(in the rows, 128 means zero)
One turn or mirror swaps these rows in pairs. Which row does each one swap with?
The rows were stretched afterwards, more along some directions than others.
Q_790: [111 119 158 151 190 113 103  97 125 115 138  69 129 145 128 151 122 133
 140 115 109 137 137 146 157 149 135 109 138]
Q_244: [ 90 140 113 122 185 124 112 114 119 115 132 112 131 141 138 119 147 147
 120 112 114 168 125 141 137 106 130 132 119]
Q_703: [111 142 143 136 161  96 107 111 149 125 126 115 123 137 126 147 112 118
 123 119 119 119 114 157 137 142 102 108 146]
Q_525: [130 134 159 103 165 133 124 132 128 125 126  88 152 148 140 125 120 118
 121 133 129 134 116 135 125 144 119 117 106]
Q_109: [107 144 143 141 162 100  99 107 149 132 126 116 123 139 120 147 113 127
 126 116 120 127 121 162 141 144 100 110 142]
Q_138: [121 123 125  91 190 145 125 117 130 127 118 118 121 149 152 131 137 127
 124 123 114 154 132 134 128 113 136 124 123]
Q_823: [143 128 170 126 163 133 129 124 124 131 135 112 139 159 139 138 120 118
 121 136 129 152 109 144 129 124 135 146 126]
Q_263: [ 92 122 119 103 152 130 140 125 125 121 124 115 148 158 151 129 120 115
 119 133 129 136 128 111 126 112 135  90 137]
Q_130: [113 123 170 121 194 125 149 126  97 103 123  82 134 152 138 132 129 115
 110 136 141 150 142 126 142 136 135 125 109]
Q_783: [129 126 177 104 167 109 155 127 146 111 104 109 143 141 136 160 113 128
 132 155 131 128 119 103 123 103 141 117 102]
Q_260: [115 123 148  96 170 120 118  93 122 109 114 103 133 145 155 118 123  92
 133 130 147 119 124 109 109 103 155 108 141]
Q_947: [ 87 137 117 115 180 117 119 117 126 120 124 108 137 142 144 118 145 148
 120 114 117 166 126 123 131 110 124 133 120]
Q_457: [ 94 126 155 110 168 129 121 119 105 123 121 113 102 149 146 106 122 106
 129 128 131 146 123 153 133 126 149 128 138]
Q_405: [136 135 151 130 163 139 114 118 138 146 133 116 139 156 134 140 123 127
 126 135 124 150 116 143 133 111 126 145 140]
Q_687: [107 124 152 148 201 115 108  93 130 109 133  76 110 132 123 154 114 140
 142 122  96 137 144 138 148 137 144 122 137]
Q_782: [ 98 130 151 105 166 129 158 101 105 100 111 101 119 124 146 116 119 119
 115 137 120 131 137 128 132 117 140 115 119]
Q_174: [113 128 148  99 173 114 121  84 132 115 104  99 137 140 154 124 121 103
 146 130 138 115 122  98 107 104 153 111 137]
Q_964: [ 92 131 125 111 186 121 117 117 117 117 124 103 127 143 143 126 153 138
 114 114 122 165 120 136 133 110 128 124 120]
Q_569: [121 121 158  99 154 125 120 100 126 124 119 110 129 145 147 116 119  92
 135 129 150 118 120 115 106 111 148 113 144]
Q_957: [109 133 155 117 163 126 126 136 116 120 130 123 115 150 136 108 112 119
 140 131 128 151 118 145 142 121 136 137 122]
Q_584: [120 126 156 106 181 126 140 110 120 112 106 100 136 157 144 125 121 121
 144 119 123 141 113 116 110 130 124 113 134]
Q_233: [134 123 138 109 164 140 158 151 133 141 115 111 162 149 149 136 123 124
 131 139 142 136 138 106 149 112 141 123 128]
Q_127: [123 127 152 115 192 128 141 104 113  97 122  48 143 130 146 149 127  86
 103 136 109 124 131 120 135 136 175 108 124]
Q_769: [ 91 124 124 110 157 117 135 121 126 116 127 107 149 163 152 133 119 122
 125 126 130 135 127 111 129 112 130  86 145]
Q_396: [132 112 161  99 187 138 146 107 112 108 109  46 153 144 148 144 132  73
 106 137 124 122 117 116 128 138 182 115 115]
Q_356: [ 92 127 156 112 181 129 115 117 105 116 128 109  94 145 140 109 117 110
 129 130 120 150 125 159 133 122 153 133 143]
Q_439: [ 95 127 122 100 153 124 143 116 133 123 116 103 151 164 154 134 112 118
 117 130 126 132 128 108 128 115 127  91 140]
Q_87: [115 122 164 125 189 133 142 129  99 106 129  76 133 154 135 135 139 117
 112 136 141 156 142 130 143 141 146 133 111]
Q_566: [ 98 125 123 107 152 125 142 128 122 118 127 108 145 161 151 128 119 115
 119 129 130 134 130 105 131 114 138  95 146]
Q_197: [133 134 157 134 167 134 112 116 123 142 139 118 135 153 132 133 118 124
 126 128 122 153 112 154 136 121 130 148 140]
Q_317: [ 91 135 118 109 172 120 116 122 120 117 122 126 130 143 153 118 139 138
 107 110 126 165 126 140 126 111 120 123 130]
Q_688: [117 120 140 152 203 108 116  92 137 110 124  58 127 127 117 157 122 129
 136 115  94 130 142 133 147 143 135 124 127]
Q_846: [ 82 121 132 119 191 102 118  79 143 101 106  57 135 131 140 160 126 127
 117 125 111 127 131 141 134 120 126  84 111]
Q_188: [ 96 132 138 119 175 124 111 116 111 114 133 123 100 142 142  99 120 108
 133 119 122 147 129 154 136 121 152 136 152]
Q_865: [123 119 163 106 188 131 140 100 107 101 116  48 150 144 145 143 135  82
 100 135 123 131 119 125 134 138 168  98 118]
Q_479: [129 119 162 104 172 116 146 117 123 109 108  95 148 162 143 127 123 108
 138 124 120 130 117 109 113 134 119 106 133]
Q_660: [ 96 139 118 118 181 117 117 120 122 125 123 111 131 142 146 124 148 145
 118 109 120 163 127 134 136 113 123 131 125]
Q_382: [107 117 162 156 203 111 115  90 118 107 132  59 124 138 126 148 126 126
 132 120 100 132 148 139 153 155 148 120 136]
Q_427: [106 124 153 108 169 128 122 130 115 124 122 112 115 153 142 108 120 100
 127 129 132 146 119 150 134 123 147 134 133]
Q_990: [118 114 164 101 189 134 137  99 117 104 118  42 158 151 145 141 127  90
 107 144 120 138 119 118 133 135 179 106 111]
Q_80: [116 117 155 101 197 133 139  99 112  97 108  45 149 139 149 147 132  84
 103 139 116 126 126 111 129 134 187 109 116]
Q_309: [112 136 140 131 152  95 116 107 152 131 119 114 126 137 127 150 111 121
 119 118 123 118 120 147 135 142  94 101 135]
Q_482: [111 126 186 101 188 103 151  97 134  95 102 101 130 143 144 148 111 123
 126 161 129 127 118 103 118 103 147 100  99]
Q_716: [ 97 128 151 110 170 126 122 118 109 124 124 115 108 150 147 104 120 105
 128 130 126 132 123 147 136 118 143 127 144]
Q_500: [105 122 156 148 202 112 113  86 129 109 129  61 131 136 132 150 125 137
 135 127 101 137 147 128 147 144 148 123 129]
Q_925: [119 121 142 105 172 113 120  87 129 113 116 110 133 144 149 126 122 100
 141 128 142 114 127 109 111 103 147 106 141]
Q_38: [ 90 139 122 111 184 127 120 120 122 122 125 110 124 143 149 124 150 146
 115 116 121 166 125 130 131 111 133 138 120]
Q_159: [108 116 138 110 179 123 133 109 125 122 132  69 126 145 149 133 128 101
 109 122 100 136 114 138 134 143 143 116 144]
Q_748: [131 131 160 100 169 137 132 129 127 117 119  96 147 144 140 125 122 120
 121 138 131 130 117 128 119 144 126 117 104]
Q_858: [108 116 149 145 191 116 124  95 121 105 131  74 120 129 134 144 127 129
 137 122 103 130 146 122 143 142 152 124 137]
Q_366: [139 123 136 114 151 130 150 161 137 149 123 113 165 151 149 138 122 123
 130 131 145 141 134 113 157 112 128 124 132]
Q_946: [101 129 159 109 169 128 123 127 105 118 127 113 105 152 146 106 118 108
 125 129 130 146 123 153 133 125 152 133 136]
Q_271: [131 128 189 103 173 115 151 123 139 109 108 108 128 141 138 158 116 128
 130 164 140 131 109 111 121 104 151 117  92]
Q_507: [116 122 157  78 180 143 120 124 115 136 101 106 133 151 144 129 116 112
 132 144 135 152 102 115 125 122 159 126 112]
Q_76: [ 91 141 114 123 175 118 112 122 129 122 127 112 139 143 143 119 146 148
 116 112 123 162 125 140 140 111 117 127 128]
Q_736: [102 127 143 112 169 131 117 132 114 127 133 117 109 148 142 103 120 108
 129 123 126 143 123 153 132 124 149 133 143]
Q_582: [113 126 153  91 187 147 116 120 116 143 110  92 133 147 137 132 128 113
 137 142 129 149 112 118 131 129 173 137 119]
Q_94: [100 142 114 110 176 119 125 129 127 118 124 120 143 142 148 116 141 143
 125 112 124 171 125 117 133 109 123 130 116]
Q_153: [120 120 161 103 199 141 135  93 114 104 112  46 152 143 150 146 137  81
 107 142 118 126 125 124 130 136 185 111 116]
Q_914: [132 136 154 118 165 134 120 106 126 130 130 117 140 152 139 132 113 116
 123 134 123 145 107 144 123 117 137 142 138]
Q_118: [100 141 130 131 159 106 110 107 150 127 124 121 125 136 130 136 117 122
 126 118 120 121 123 146 138 138 102 113 149]
Q_175: [122 119 152  99 177 116 144 109 123 101  94 110 129 153 141 131 109 115
 134 117 118 137 105 117 106 123 115 108 127]

Q_427 swaps with Q_947
Q_660 swaps with Q_946
Q_858 swaps with Q_153
Q_769 swaps with Q_703
Q_846 swaps with Q_159
Q_865 swaps with Q_687
Q_782 swaps with Q_138
Q_688 swaps with Q_990
Q_118 swaps with Q_263

One turn or mirror swaps these rows in pairs. Which row does each one swap with?
The rows were stretched afterwards, more along some directions than others.
Q_602: [137  80 125 136  86 125 146 116 102  96 126 169  74 144 143 136 138]
Q_83: [125 106 104 121 123 125 121 115 112 101 143 185  89 143 128 110 124]
Q_425: [163  90 108 127  90 144 141 114  98 134 135 134 127 151 143 101 142]
Q_318: [129  86 105 134  77 121 111 104 109 139 128 135  96 131 123 148 117]
Q_410: [119  80 124 128  70 113 124 120 101 117 120 152  91 153 117 162 108]
Q_346: [151  92 131 137 101 120 129 112 116 146 146 115 104 131 126 150 109]
Q_597: [117 104 129 146  87 108 131 107 123 124 129 138  96 156 128 156 117]
Q_620: [177  90 110 136 113 140 123 134 118 149 135 141 130 131 116 119 144]
Q_557: [159 123 101 137  82 161 137 121  91 128 142 132 117 149 162 103 141]
Q_231: [123  73 117 124  81 111 106 115 108 106 114 136  86 154 116 159  95]
Q_657: [157  85 111 133 111 121 112 119 107 147 162 162  81 115 119 132 127]
Q_665: [155  99 139 133  71 119 135 101 107 113 110 109 128 137 127 168 137]
Q_959: [167  95 104 116 102 143 154 114  98 129 136 138 124 169 126  94 140]
Q_370: [148  84 126 113  58 120 128  97  93 100 111 121 117 134 112 169 123]
Q_650: [147 112 125 131  56 133 131 110  84 115 132  92 115 154 120 162 116]
Q_411: [109 102 111 136  73 121 127 100 104 116 139 118  88 165 116 148 102]
Q_828: [147  79 112 125  89 151 113 103  85  93 140 152  89 139 126 121 136]
Q_40: [147 106 100 154 111 157 136 135 108 113 147 133 126 154 118 129 121]
Q_678: [109  93 130 121  76 104 125 109 103 107 130 152  76 144 120 160 100]
Q_204: [135  91 126 131  90 100 134 153 132 100 133 182  65 128 135 135 136]
Q_902: [162 112 101 129 127 137 129 112 107 141 148 105 124 134 125 107 141]
Q_18: [123 104 135 128  98  86 125 133 121 106 112 156  92 148 139 158 120]
Q_767: [130  65 106 117 105 134 124 104 122 110 146 130 102 160 112 125 120]
Q_567: [134  79 136 124  75 143 125 105  96  69 115 153  99 145 132 148 113]
Q_219: [154  92 122 121 119 113 139  94  96 124 144 133 135 164 110 139 109]
Q_86: [146 122 128 118  88 107 150 114 115 115 154 109  91 156 143 121 139]
Q_613: [158 106 111 126 101 142 148 115 105  94 138 152 104 155 155 118 146]
Q_690: [128 103 123 131  82 144 123 115  93  78 138 149  64 149 135 138 131]
Q_751: [142 116 110 126 107 139 127 109 107 117 153 158 108 168 125 106 124]
Q_890: [140  99 113 120  57 135 115  85  87 101 121 119 110 139 127 150 122]
Q_740: [146 106 130 138  71 123 117 109  93 112 123  83 109 141 122 170 114]
Q_708: [158 128 110 126  91 123 139 119 105 134 165 173 101 140 143 113 122]
Q_473: [136  98 129 123  62 134 133 106  90 102 121  96 108 141 124 156 122]
Q_930: [140 137 118 151  96 124 136 143 121 131 134  82 112 151 147 143 136]
Q_497: [163 116 137 124  89  99 153  89  91 124 155 127  89 144 139 146 127]
Q_490: [167 102 117 147 124 100 134 126 116 142 153 141  93 142 133 130 119]
Q_700: [161 134 106 116 100 128 153 114  99 122 164 166 102 167 127 103 120]
Q_677: [158  80 114 138  92 128 106 135 117  89 145 143  95 122  95 153 107]
Q_184: [146 107 109 129  68 145 117 121 102 106 126  94 107 144 126 157 114]
Q_12: [148  77 135 127  80 124 123 131 103  79 113 143  66 161 125 141 116]
Q_593: [163 106 116 123  99 109 130 114  99 153 143 167 107 135 148 121 122]
Q_711: [155  73 134 129 107  99 116 119 106 138 134 140  75 121 116 156 126]
Q_468: [111  83 124 131  81 116 116 120 113 110 115 152  84 144 128 166 114]
Q_472: [160 108 128 117  91 120 139 129 118 126 145 135  73 148 137 141 127]

Q_86 swaps with Q_204
Q_767 swaps with Q_677
Q_370 swaps with Q_411
Q_890 swaps with Q_318

